One turning vector, and how many steps it has turned:
The counts run from 0 to 784.
[151 111 136 122 115 123 115  61 165 102 128 151  95 156 120  89 164 141
 123 123 119 135 153 139 155 132 154 139 135 103 113 108 100 121 144 126
 105 176 172 151 137 178  98 102 136 161 172 146 133 168 166 149 107 146
 132 124 147 136 105 163 133  83 154 133 175 120 153 160 138 123 147  86
 155 163  70 104 115]
538
[146 108 124  97 155 119 141  75 147 104 148 158 122 179  98  90  92 137
  86  88 110 115 142 147 171 106 137  88  91  87 120 113 144 124 155 106
 108 172 178 129 133 169  83 125 103 127 155 121 128 141 180 131 121 140
 117 137 158 105 118 128 148  97 140  90 160 157 146 118 140 103 179  98
 151 151  98 136 109]
68
[126 123 104 121 123 160 167  59 146 103 164 150 140 179 123  86 139 137
 101 123 113 127 156 136 149  93 132 104 113 107  98 125 116 127 130 109
 129 158 184 126 141 162  95 114  65 116 163 111 124 132 172 151 102  99
 108 133 109 118 138 140 145  93 137 133 162 132 171 144 124 128 162 103
 160 190 115  91 129]
166
[108 102 112  98 106 134 155  74 140  94 139 129 133 171 139  88 108 137
 122 148 118 107 155 143 153 126 136 123 111 128 100 120 120 113 134 113
 113 194 192 127  92 160 102 129  78 151 160  82 128 134 167 146  97 125
 119 120 119 114 147 149 138  84 119 103 147 115 142 151 139 144 163  90
 177 169  90  86 117]
726
[129 102 117 109 141 158 185  75 136 113 150 149 122 184 126  99 126 171
  91  98 103 126 144 138 169 115 147  88 123 122 112 121 120 150 156  97
 145 151 201 130 118 182  87 130  75 136 149 134 146 129 144 119 104 119
 109 130 130 113 136 138 141  98 161 128 143 110 147 135 167  96 157 106
 157 159 105  91 128]
170
[120 116 130 120 106 142 122  71 160  96 133 149 109 160 113  90 156 146
 136 127 118 134 154 139 170 132 130 142 125 122 107 120  89 129 139 135
 107 187 185 144 117 174  99 111 124 154 179 130 151 158 153 148 104 139
 134 118 127 117 115 179 135  87 147 132 174 111 143 163 127 131 159  87
 177 161  80  82 112]
537
[147 128 115  89  91 162 158  74 165 106 144 132 114 155 144  94 157 144
 105 116 130 113 147 139 143 118 157 110 138 114 104  95 113 123 147 112
 152 202 162 144 126 164 109 115  92 166 137 146 136 145 158 130 108 120
 115 119 104 135 128 158 122  77 168 131 152 122 135 127 154 121 167  89
 156 171  73  74 135]
320
[150 126 116  84 153 120 158  76 134 132 129 138 129 149 139  87 139 140
 108  91 127 133 147 167 141 120 156  90  98  82 106 104 119  93 147 104
 124 186 147 134 154 166  95 129  93 120 185 115 100 142 189 126 137 117
  92 160 129 152 125 154 111  88 146 111 166 153 138 112 160 114 164 100
 170 165  87 118 143]
694
[143 113 120  92 145 114 157  74 148 120 135 148 121 150 122  84 167 135
  99 107 120 135 148 147 151 138 167 134 124  64 101  94  91 108 137  91
 108 157 130 156 157 169  94 110 120 136 167 138 114 151 161 112 118 130
  98 149 133 147 125 168 114  85 153 133 159 136 144 111 172 115 169  96
 134 162  73 118 138]
679
[120 115 102 106 121 114 156  79 124 101 131 136 139 150 151 105 161 126
 120 133 126 127 173 160 150 131 160 144 106 111 100 106  82 120 142  92
 122 171 182 147 116 170 103 123  93 125 162 130 124 120 166 128 113 116
  97 140 101 124 138 167  96  66 108 103 137 106 150 128 182 130 149  89
 156 177  98  96 135]
145
[105 137 117 110 169 124 163  48 144  83 152 138 142 200 120  91 134 121
 131 116 102 135 149 144 140 110 130 124 103 129 121 111 115 128 155 111
 104 156 180 161 147 163 105 102  80 137 170 141 160 155 171 128 112 122
 128 154 127 132 136 152 130 102 125 122 185 125 146 135 164 101 146 115
 149 168 128  96 150]
481
[120 129  91  82 127 133 119  92 151  84 128 139 132 165 125  95 166 121
 133 128 132 113 165 141 167 106 158 137 120 113 111 123  96  98 117 120
 111 189 168 122 130 158 108 101 105 124 178 139 131 148 174 129 102 118
 119 138 124  94 135 166 131  72 104 116 152 132 144 146 146 133 162  81
 160 155  95  54 122]
436
[111 114  91 105 139 134 149  80 122 108 163 143 133 176  91  83 130  95
 106 102 111 116 163 135 191 122 133 142  81 103 117 121 122 120 144 108
 112 163 177 134 105 178  79 103  92 120 156 116 119 133 155 133  92 121
  88 137 138 116 133 166 130  99 114 109 155 133 171 131 159 112 185  98
 147 142 113 103 128]
66
[144 136 130 105 117 110 124  69 184 100 146 154  99 176 107 105 130 129
 115 110 109 129 145 144 165 101 128 117 124 110 119 121 119 123 151 107
  98 184 185 157 123 187 105 110 136 155 176 164 136 160 173 137 104 144
 131 122 168 129 109 149 140 105 132 119 162 140 158 141 152 105 150  89
 131 136  73 107 132]
428
[124  96 103  91 133 129 151  70 184  78 140 149 116 191 104  88 114 134
  91 116 109 103 136 120 160 101 157 116 123 100 114  94 129 134 134  95
 108 156 163 137 127 166 109 108 111 159 153 143 154 154 156 106 105 129
 124 130 148 113 144 142 147  79 129 133 161 139 152 138 152 111 151 104
 129 151  73  91 146]
84
[116 122 132 127 115 157 128  68 151  98 143 157 110 165 106 100 164 145
 129 108 117 137 155 132 181 129 133 130 123 130 110 121  87 150 151 126
 120 177 201 147 116 186 101 121 112 139 164 142 162 151 157 141 111 137
 125 120 121 110 106 176 130  88 148 127 176 100 151 157 144 113 162  89
 175 152 105  82 115]
757
[122 113 130 101 110 163 142  77 146  87 133 136 122 168 128  91 139 165
 134 125 123 116 154 138 170 127 133 114 127 142 101 122 101 128 150 141
 123 200 185 130 115 164 108 121  92 161 161 118 169 153 158 140 108 136
 135 120 111 111 135 171 142  96 158 111 165  95 124 158 133 130 173  96
 175 162  95  80 104]
536
[ 99  79  92 115 162 147 147  76 115  93 137 158 136 165  97  71 134 126
 120 119 117 130 162 129 179 126 130 142 109 117 103 121 112 111 139 128
 110 157 177 138 107 157  82 117  87 121 170 104 148 155 150 130  99 136
 111 160 131 117 139 171 137  88 141 113 165 121 158 147 148 134 164 111
 175 162 116  86 124]
176
[165 109 141  86 145 134 132  86 140 105 130 144 115 157 103  84 146 139
  98 103 125 123 148 155 170 122 163 107 105  77 109 105 118 102 143 123
 112 184 145 121 162 173  85 115 125 147 155 135 119 142 177 139 130 139
 122 134 140 102 123 153 125  88 154 108 167 146 129 120 137 103 201  90
 150 155  76 125  90]
764
[107 134 105 111 109 155 174  66 143 122 152 159 122 150 127  88 126 119
 121 129 107 144 154 150 161  96 119 133 101 126 119 118 113 114 152  92
 138 174 223 149 102 175  81 140  83 139 152 125 137 124 145 145 105 112
  99 130 126 147 124 148 116  94 146 132 138 127 176 128 175 135 147 100
 165 152  91 105 150]
717
[156 117 105  98 131 131 162  84 136 116 147 137 125 156 141  94 123 133
  81  87 118 115 150 157 158 119 168 102  96 102 110  89 131 127 153  99
 151 174 172 127 135 176  79 129  91 117 149 134 104 126 168 129 116 121
  96 151 114 124 125 146 114  76 136  98 153 145 152 104 162  98 173  92
 141 160 100 120 130]
64
[121 108 102  88 126 136 149  87 163  95 138 129 128 149  93  72 103 124
  98 110 125  95 146 129 176 126 125 126 105 106 112  80 128 100 137  97
 130 185 156 147 113 165  79 143 110 156 140 133 125 149 171 126  99 138
 107 144 128 139 136 153 120  70 145 117 166 141 160 111 147 129 174 105
 172 145  78 124 137]
409
[108 112 128 111 138 131 154  67 161 105 145 151 122 168  81  76 116 122
 111 122 110 125 137 136 158 116 138 113  77  83 127 107 115 110 133  88
 100 153 178 128 135 178  84 135 108 150 163 106 136 132 172 150 114 120
 106 126 155 127 133 139 126 107 121 152 165 147 166 130 140 126 171 109
 179 154  76 134 128]
493
[143 132 114  62 110 139 154  81 150  96 142 117 128 176 115 100 104 134
 112 111 117  98 156 155 164 103 141 101 110 130 109 114 141 108 149 107
 127 215 170 126 122 163 101 111  93 170 150 143 127 133 166 127  98 121
 124 118 128 109 149 145 135 107 144  87 147 131 131 127 143 107 186  87
 134 143  82  99 124]
425
[136 112 105 107 151 113 170  72 136  99 141 126 117 169 126  90 147 139
  86 112 117 122 153 135 149 135 158 140 104 101 125  78  98 135 147  87
 136 145 174 163 142 187  85 122 104 146 141 169 116 136 163 128  99 128
 104 146 126 130 133 156 109  65 151 126 156 117 151 128 182 102 155  95
 144 166  99 123 138]
49
[116 129 108  67 120 145 143  98 160  92 128 128 126 164 114 100 151 149
 114 107 129 105 148 129 186 136 137 118 127  96 130 106 105 113 144 119
 139 204 152 147 108 177 103 133  95 143 147 152 143 138 162 113  99 151
 102 136 130 103 121 170 125  69 152 129 143 122 129 110 156 109 182  97
 182 138  96  78 120]
325
[116 127 122  99 133 135 143  86 114 123 132 140 135 143 105  94 164 116
 135 114 123 140 163 163 176 116 149 145  83 104  99 133  80  94 123 102
  97 167 186 133 141 169  92 125 114 113 193 128 124 132 168 140 115 116
  91 137 135 120 124 181 104  89 124 115 156 126 150 137 160 135 175  83
 161 149  86 108 120]
352
[120  81 137 135 142 116 160  71 135 105 144 131 127 163 124  97 125 153
 115 116 119 116 147 147 158 148 152 111  98 124  85 100  87 130 146  88
 100 150 188 146 140 172  99 142 105 152 183 113 134 144 171 128 108 116
 117 137 130 139 144 167 111  82 132 122 171  87 144 150 155 120 148  98
 165 172  82 132 140]
264
[141  98  98  83 180 132 158  82 141 102 136 145 127 157 114  71 107 153
  95  98 109 120 147 143 155 110 133  95 116 103 115  89 143  99 151 107
 136 168 167 146 128 153  83 141  88 136 157 148 125 156 165 119 118 142
 110 177 139 145 135 131 135  85 176 107 161 143 149 116 159 117 159 110
 161 163 104 124 139]
394
[153 104  93 113 126 136 128  88 153 124 129 168 119 133 128  90 129 131
  90  83 129 122 154 150 167 107 161  96 113  93  91 102 125 111 130 104
 130 177 171 120 127 156  85 139 115 105 186 112 109 144 173 125 126 115
 107 146 125 135 118 151 124  61 134 116 158 153 169 127 151 137 158  90
 147 151  76 101 133]
78
[108 104 121  78 143 113 131 102 159  84 107 148 131 150 106 103 147 168
 119 124 121 118 157 141 175 132 148 122 131  79 101 119  82 103 136 113
  90 168 152 151 126 167 110 142 115 130 182 141 141 151 168 111 119 149
 117 141 152 101 128 169 122  62 125 110 142 113 123 128 157 136 165  85
 166 151  77 106 102]
449
[126 124 154  94 132 132 183  76 148  93 147 139 126 170 127 109 108 161
 106 120 101 138 146 167 154 100 134 105 107 112 100 112 110 126 171  80
 101 167 185 151 152 166 108 147  92 161 155 144 150 123 168 123 133 116
 119 131 142 125 135 145 116 102 144  94 146 115 127 119 175 107 169  96
 139 165  81 138 119]
359
[120 117 139  98 106 132 148  75 157 107 147 154 140 150 118  91 152 146
 123 137 124 138 155 149 160 115 131 133 122  87  71 121  78  99 132 116
  79 170 154 156 154 157 108 130 101 135 184 113 130 148 176 138 115 120
 113 125 121 135 123 163 119  89 142 114 166 117 146 138 126 151 170  96
 147 178  76 115 109]
453
[159 114 104  80 133 120 125  85 129 105 114 129 116 168 144  99 145 122
 105 113 127 103 152 155 156 139 180 112 112 108 139 108 132 110 142 121
 141 207 168 117 110 176  88  94 113 153 152 128 117 142 170 124 118 147
 121 135 136 110 125 154 126  85 135  97 140 149 129 131 161  97 174  83
 155 140  81  71 126]
420
[150 107 124  99 138 122 154  63 159 108 147 158 116 183 108  89  95 130
  95 107 107 118 143 149 161 102 142  88  98  83 119 111 146 109 145 103
 104 167 177 127 134 169  83 116 104 145 160 107 119 140 174 144 117 134
 118 130 160 116 125 121 147 109 135 115 160 167 162 120 136 103 171 105
 148 149  78 127 117]
288
[107 152 132  91 138 118 149  69 156  84 141 142 134 170 101  87 136 107
 142 139 108 145 158 151 153  94 118 151  93  96 122 115 103  92 148 104
  83 164 181 166 155 171 103 120 107 134 164 166 131 143 182 149 102 132
 117 144 148 124 122 149 120  97 127 114 168 144 155 126 147 128 163  95
 147 160  98 124 121]
137
[147 124 102  63 147 123 149  83 158  97 139 125 125 175 109  84 106 120
 102  90 118  99 146 145 168 107 142 110 106 105 115  96 152 100 148 107
 116 199 147 145 125 157  94 106 110 165 146 154 120 160 170 109 109 136
 119 154 142 131 136 145 129  93 144  91 160 148 130 112 154 106 171  98
 133 139  84 109 143]
204
[130  98 127 115 125 107 125  60 180  82 139 144 114 183 121  86 115 134
 108 112 122 106 135 129 148 145 154 107 115 108 115  78 124 140 148 120
 105 194 153 148 118 167 108 116 114 159 166 110 142 164 174 122 113 148
 138 135 125 133 128 159 133  74 117 115 191 126 147 138 143 109 151 104
 167 162  83  97 143]
194
[151 110 103  75 155 130 139  94 144  89 126 122 119 181 106  85 144 154
  87 107 118 103 146 132 168 119 161 115 122  99 130  97 114 114 125 115
 125 170 154 127 135 174  86 111 110 153 151 173 118 150 163 124  87 135
 118 147 145  97 133 148 142  80 156 115 153 135 133 135 148 102 175  87
 143 159  89 103 118]
750
